128 stands for zero in the data rows.
Some points, each followed by its number:
vec![176, 159, 130, 151, 145, 151, 155, 172, 157, 158, 140, 139, 137, 139, 180, 177] 0
vec![161, 178, 181, 140, 155, 166, 141, 163, 149, 158, 148, 166, 180, 137, 132, 146] 1
vec![163, 167, 155, 135, 160, 164, 176, 145, 154, 134, 178, 138, 143, 170, 162, 175] 2
vec![134, 129, 157, 144, 181, 144, 183, 136, 163, 162, 167, 167, 131, 180, 159, 179] 3
vec![165, 142, 166, 151, 152, 162, 134, 157, 166, 174, 173, 164, 170, 171, 163, 162] 4
vec![173, 168, 144, 138, 176, 132, 163, 175, 158, 134, 154, 162, 139, 148, 170, 173] 5
vec![140, 137, 161, 163, 137, 144, 158, 130, 172, 184, 157, 148, 152, 181, 175, 134] 6
vec![151, 136, 168, 155, 149, 134, 164, 160, 142, 150, 160, 173, 164, 164, 153, 173] 7
vec![139, 131, 165, 151, 151, 162, 157, 149, 167, 149, 156, 149, 183, 165, 146, 131] 8
vec![136, 131, 165, 150, 147, 137, 135, 135, 172, 172, 156, 162, 156, 175, 164, 150] 9
vec![137, 137, 145, 178, 175, 165, 174, 134, 164, 150, 157, 163, 138, 166, 138, 146] 10
vec![153, 158, 146, 138, 172, 164, 132, 156, 164, 140, 155, 140, 146, 132, 154, 161] 11
vec![174, 149, 145, 157, 155, 174, 162, 151, 152, 155, 147, 139, 158, 158, 163, 156] 12
vec![177, 151, 138, 156, 139, 142, 158, 167, 155, 161, 141, 155, 145, 156, 177, 169] 13
vec![159, 181, 132, 131, 177, 181, 139, 158, 171, 140, 168, 140, 142, 134, 155, 182] 14
vec![172, 146, 144, 151, 161, 132, 157, 176, 136, 138, 141, 175, 156, 151, 154, 162] 15
vec![168, 176, 161, 132, 137, 175, 132, 175, 173, 165, 167, 168, 157, 165, 177, 144] 16
vec![172, 176, 153, 152, 153, 175, 168, 172, 147, 158, 152, 153, 171, 150, 174, 163] 17
vec![131, 147, 174, 162, 138, 158, 136, 138, 176, 161, 148, 150, 139, 156, 140, 135] 18
vec![157, 182, 184, 140, 174, 165, 136, 165, 138, 173, 147, 148, 181, 143, 131, 134] 19
vec![147, 148, 141, 176, 163, 136, 155, 165, 137, 143, 147, 132, 145, 140, 158, 165] 20
vec![129, 145, 155, 178, 179, 128, 168, 150, 133, 129, 131, 149, 130, 129, 128, 148] 21
vec![161, 172, 177, 167, 142, 171, 178, 135, 180, 143, 181, 162, 157, 158, 144, 143] 22
vec![137, 129, 165, 152, 152, 162, 158, 147, 168, 147, 157, 147, 184, 166, 145, 130] 23
vec![132, 148, 142, 176, 179, 174, 182, 131, 171, 147, 176, 182, 135, 170, 150, 138] 24
vec![144, 167, 161, 161, 161, 155, 145, 156, 136, 130, 135, 134, 150, 132, 134, 171] 25
vec![130, 135, 172, 177, 149, 163, 155, 141, 158, 160, 182, 164, 170, 174, 144, 145] 26
vec![167, 163, 133, 164, 151, 130, 173, 165, 150, 139, 132, 157, 128, 137, 170, 153] 27
vec![156, 154, 150, 173, 129, 177, 175, 155, 164, 166, 162, 165, 177, 160, 158, 129] 28
vec![176, 180, 177, 153, 178, 177, 148, 175, 137, 179, 159, 167, 177, 151, 135, 139] 29
vec![162, 153, 158, 154, 129, 163, 137, 176, 152, 166, 146, 147, 170, 159, 151, 136] 30
vec![135, 130, 158, 144, 177, 145, 179, 137, 163, 163, 166, 165, 133, 177, 160, 177] 31
vec![141, 180, 173, 147, 144, 130, 128, 173, 132, 143, 129, 130, 178, 130, 139, 156] 32
vec![140, 155, 129, 184, 162, 153, 172, 130, 168, 165, 161, 171, 132, 165, 151, 128] 33
vec![128, 170, 171, 173, 176, 175, 136, 139, 173, 148, 169, 170, 140, 143, 128, 132] 34
vec![155, 143, 151, 155, 144, 156, 152, 156, 144, 143, 138, 142, 182, 154, 139, 142] 35
vec![153, 157, 166, 174, 159, 176, 152, 141, 161, 160, 168, 163, 152, 159, 161, 147] 36
vec![130, 137, 164, 174, 170, 156, 169, 132, 172, 147, 166, 175, 140, 164, 139, 135] 37
vec![147, 138, 136, 171, 166, 177, 171, 136, 145, 154, 165, 135, 151, 168, 152, 172] 38
vec![135, 167, 155, 177, 184, 181, 178, 137, 167, 149, 182, 150, 142, 171, 144, 172] 39
vec![165, 151, 170, 158, 158, 148, 163, 159, 132, 139, 149, 161, 164, 148, 142, 158] 40
vec![128, 141, 153, 179, 164, 154, 156, 139, 166, 154, 178, 161, 161, 158, 156, 151] 41
vec![141, 164, 167, 158, 177, 147, 140, 161, 135, 129, 132, 129, 132, 128, 129, 175] 42
vec![170, 153, 132, 129, 145, 146, 138, 179, 165, 147, 144, 134, 174, 154, 183, 153] 43
vec![179, 156, 140, 167, 154, 141, 173, 169, 135, 138, 134, 141, 147, 139, 161, 174] 44
vec![181, 171, 130, 137, 166, 138, 152, 180, 132, 132, 135, 137, 137, 131, 176, 181] 45
vec![146, 131, 131, 174, 128, 136, 156, 145, 167, 173, 135, 147, 163, 177, 180, 142] 46
vec![144, 139, 154, 152, 175, 175, 163, 147, 155, 177, 176, 153, 171, 180, 155, 178] 47
vec![159, 162, 159, 162, 173, 183, 173, 140, 169, 179, 179, 174, 162, 174, 138, 155] 48
vec![137, 134, 170, 177, 141, 159, 151, 141, 175, 179, 180, 180, 182, 182, 153, 163] 49
vec![177, 148, 143, 157, 153, 174, 161, 153, 152, 155, 145, 138, 159, 159, 166, 156] 50
vec![167, 168, 142, 141, 168, 148, 165, 159, 149, 139, 146, 153, 134, 145, 171, 178] 51
vec![166, 178, 154, 166, 173, 170, 152, 160, 134, 130, 143, 134, 142, 131, 132, 176] 52
vec![171, 163, 146, 179, 152, 177, 174, 155, 149, 144, 172, 151, 169, 151, 143, 171] 53
vec![170, 181, 141, 138, 163, 172, 161, 169, 167, 154, 156, 179, 153, 146, 167, 165] 54
vec![138, 134, 152, 147, 179, 166, 176, 131, 180, 168, 178, 160, 135, 176, 170, 154] 55
vec![166, 177, 162, 131, 135, 175, 131, 175, 174, 165, 166, 169, 158, 166, 179, 141] 56
vec![138, 135, 138, 182, 169, 134, 183, 142, 139, 138, 160, 170, 133, 142, 133, 145] 57
vec![144, 159, 180, 153, 152, 165, 133, 145, 173, 150, 160, 175, 159, 152, 136, 135] 58
vec![136, 151, 152, 158, 172, 182, 165, 135, 175, 155, 180, 179, 140, 142, 137, 136] 59
vec![184, 180, 167, 130, 129, 166, 135, 182, 175, 177, 164, 180, 183, 155, 169, 152] 60
vec![130, 134, 173, 169, 137, 153, 167, 129, 184, 178, 169, 183, 160, 183, 167, 137] 61
vec![149, 151, 169, 134, 157, 171, 147, 147, 183, 175, 164, 179, 166, 179, 175, 157] 62
vec![148, 178, 170, 157, 145, 149, 133, 169, 141, 135, 142, 148, 160, 131, 135, 163] 63
vec![152, 140, 178, 155, 140, 149, 143, 140, 147, 169, 154, 141, 175, 182, 169, 180] 64
vec![143, 165, 167, 157, 174, 150, 141, 161, 137, 131, 134, 132, 135, 130, 132, 173] 65
vec![169, 166, 183, 128, 141, 149, 135, 183, 183, 184, 183, 183, 181, 179, 182, 177] 66
vec![162, 168, 157, 162, 148, 129, 150, 173, 133, 149, 131, 154, 146, 137, 145, 150] 67
vec![164, 175, 177, 167, 142, 174, 180, 135, 179, 141, 182, 162, 156, 156, 140, 141] 68
vec![156, 179, 171, 134, 180, 178, 170, 161, 171, 168, 175, 173, 145, 171, 148, 161] 69
vec![132, 136, 150, 172, 178, 147, 173, 143, 135, 139, 143, 162, 133, 152, 145, 169] 70
vec![163, 167, 175, 153, 155, 180, 146, 154, 176, 170, 178, 173, 170, 156, 135, 141] 71
vec![150, 166, 131, 173, 182, 150, 159, 174, 128, 128, 135, 128, 134, 130, 130, 183] 72
Which three points above are nearest to each new point by angle? Their numbers follow each, nearest first.
vec![136, 133, 172, 177, 142, 161, 151, 140, 178, 180, 183, 183, 184, 184, 153, 166] 49 26 61
vec![176, 168, 147, 136, 131, 132, 162, 167, 148, 172, 153, 145, 157, 162, 180, 149] 13 17 60
vec![177, 150, 176, 131, 140, 138, 138, 175, 177, 164, 162, 171, 183, 175, 182, 167] 66 4 60
vec![161, 175, 179, 141, 154, 163, 139, 161, 150, 157, 146, 165, 180, 139, 133, 146] 1 19 29
vec![159, 150, 134, 154, 176, 150, 170, 160, 147, 136, 151, 144, 139, 149, 171, 180] 51 5 44
vec![145, 150, 130, 183, 144, 134, 172, 145, 165, 147, 144, 137, 133, 141, 144, 131] 33 10 27
vec![163, 178, 182, 140, 153, 164, 138, 163, 149, 159, 145, 168, 183, 136, 132, 144] 1 19 29
vec![178, 182, 178, 153, 181, 179, 149, 177, 138, 182, 159, 167, 179, 151, 134, 139] 29 19 1
vec![132, 168, 169, 172, 173, 172, 137, 140, 172, 150, 166, 168, 142, 144, 131, 133] 34 58 59
vec![143, 141, 154, 153, 177, 176, 163, 147, 153, 178, 175, 153, 171, 180, 154, 178] 47 48 38
vec![133, 130, 168, 148, 145, 135, 132, 134, 175, 175, 156, 164, 156, 178, 166, 148] 9 61 6
vec![138, 134, 135, 184, 169, 130, 184, 142, 139, 135, 159, 171, 130, 140, 132, 145] 57 70 21
vec![159, 177, 171, 174, 141, 135, 176, 181, 129, 133, 136, 161, 142, 140, 130, 131] 67 40 63
vec![173, 168, 143, 138, 177, 130, 162, 175, 159, 133, 154, 160, 137, 147, 172, 173] 5 51 45
vec![166, 179, 154, 169, 174, 170, 153, 159, 130, 129, 141, 132, 141, 129, 129, 176] 52 25 65
vec![168, 172, 153, 145, 155, 170, 134, 174, 148, 144, 144, 135, 169, 134, 165, 153] 17 11 43
vec![140, 137, 139, 181, 169, 133, 181, 145, 139, 136, 158, 170, 134, 140, 132, 146] 57 70 21
vec![164, 151, 171, 158, 158, 148, 162, 159, 133, 139, 149, 162, 165, 148, 143, 157] 40 7 15
vec![177, 152, 158, 152, 134, 159, 148, 164, 149, 154, 150, 150, 162, 158, 152, 143] 30 17 50
vec![130, 138, 164, 175, 170, 157, 169, 132, 171, 145, 166, 178, 140, 163, 136, 132] 37 24 10
vec![178, 159, 130, 149, 144, 150, 153, 174, 158, 159, 138, 136, 138, 138, 183, 181] 0 13 51
vec![144, 139, 153, 155, 177, 173, 165, 148, 152, 176, 176, 154, 171, 179, 155, 180] 47 38 48
vec![148, 183, 139, 181, 183, 182, 159, 149, 141, 130, 173, 133, 139, 128, 128, 171] 52 39 25
vec![146, 183, 170, 135, 182, 181, 179, 157, 151, 153, 177, 148, 146, 149, 133, 177] 69 39 2
vec![165, 163, 134, 162, 152, 131, 170, 165, 149, 138, 132, 155, 132, 137, 168, 153] 27 44 51
vec![167, 177, 156, 166, 172, 169, 153, 160, 133, 132, 144, 136, 143, 132, 133, 175] 52 25 65
vec![165, 170, 156, 132, 159, 164, 177, 146, 153, 133, 180, 137, 143, 171, 164, 177] 2 51 69
vec![145, 149, 131, 180, 147, 135, 171, 146, 165, 147, 144, 137, 133, 143, 146, 135] 33 10 27
vec![175, 151, 159, 153, 133, 157, 148, 163, 149, 155, 149, 150, 161, 159, 153, 142] 30 17 50
vec![183, 156, 165, 128, 133, 146, 138, 172, 178, 156, 168, 165, 157, 178, 184, 174] 66 16 56
vec![160, 141, 137, 172, 133, 133, 168, 148, 162, 174, 152, 138, 155, 168, 173, 143] 46 6 13
vec![146, 150, 131, 183, 145, 137, 173, 146, 163, 147, 145, 137, 135, 141, 144, 134] 33 10 27
vec![132, 133, 148, 174, 177, 145, 176, 142, 136, 139, 143, 160, 133, 154, 147, 170] 70 57 10
vec![155, 174, 179, 142, 150, 151, 132, 166, 163, 152, 143, 156, 181, 135, 141, 137] 1 19 60
vec![139, 140, 144, 177, 174, 168, 174, 133, 168, 152, 158, 162, 136, 165, 139, 145] 10 24 37
vec![172, 145, 144, 150, 160, 129, 157, 177, 135, 138, 141, 177, 157, 152, 153, 160] 15 40 5
vec![170, 152, 128, 129, 145, 147, 139, 179, 167, 146, 145, 133, 173, 155, 184, 151] 43 0 13
vec![183, 164, 130, 137, 157, 155, 155, 184, 133, 134, 134, 133, 151, 138, 165, 182] 45 44 0
vec![146, 147, 158, 163, 143, 146, 136, 150, 132, 142, 148, 154, 155, 150, 138, 151] 40 7 36
vec![163, 169, 157, 136, 169, 173, 161, 153, 182, 164, 182, 182, 153, 159, 156, 160] 69 54 48
vec![158, 145, 140, 175, 129, 133, 148, 148, 139, 163, 139, 145, 153, 162, 155, 135] 46 28 13
vec![141, 177, 172, 148, 147, 132, 132, 170, 134, 144, 132, 132, 175, 133, 139, 156] 32 63 19
vec![163, 166, 176, 153, 154, 180, 146, 154, 177, 170, 178, 174, 170, 158, 138, 142] 71 58 48
vec![136, 138, 163, 167, 147, 145, 131, 143, 147, 140, 129, 131, 147, 136, 134, 129] 18 36 58
vec![184, 174, 129, 134, 166, 137, 151, 184, 130, 132, 135, 136, 137, 129, 177, 184] 45 51 5
vec![152, 152, 179, 152, 172, 179, 175, 142, 150, 179, 173, 160, 163, 169, 152, 146] 48 36 47
vec![143, 150, 174, 130, 161, 134, 137, 167, 164, 146, 152, 139, 153, 157, 161, 167] 66 4 62
vec![179, 151, 178, 128, 140, 138, 138, 177, 178, 165, 163, 173, 183, 176, 182, 169] 66 60 4
vec![160, 160, 145, 171, 133, 167, 174, 150, 168, 162, 166, 162, 149, 147, 147, 135] 28 22 68
vec![157, 177, 172, 132, 181, 177, 170, 162, 171, 167, 174, 172, 145, 172, 150, 162] 69 48 54
vec![166, 159, 178, 160, 130, 136, 144, 157, 144, 170, 138, 159, 154, 157, 157, 136] 30 67 60
vec![184, 171, 141, 141, 149, 171, 168, 183, 170, 163, 161, 153, 182, 155, 176, 155] 17 54 50
vec![163, 176, 181, 141, 152, 164, 138, 162, 150, 158, 146, 165, 180, 138, 134, 145] 1 19 29
vec![132, 138, 163, 173, 171, 157, 169, 133, 171, 145, 167, 177, 140, 163, 137, 135] 37 24 10
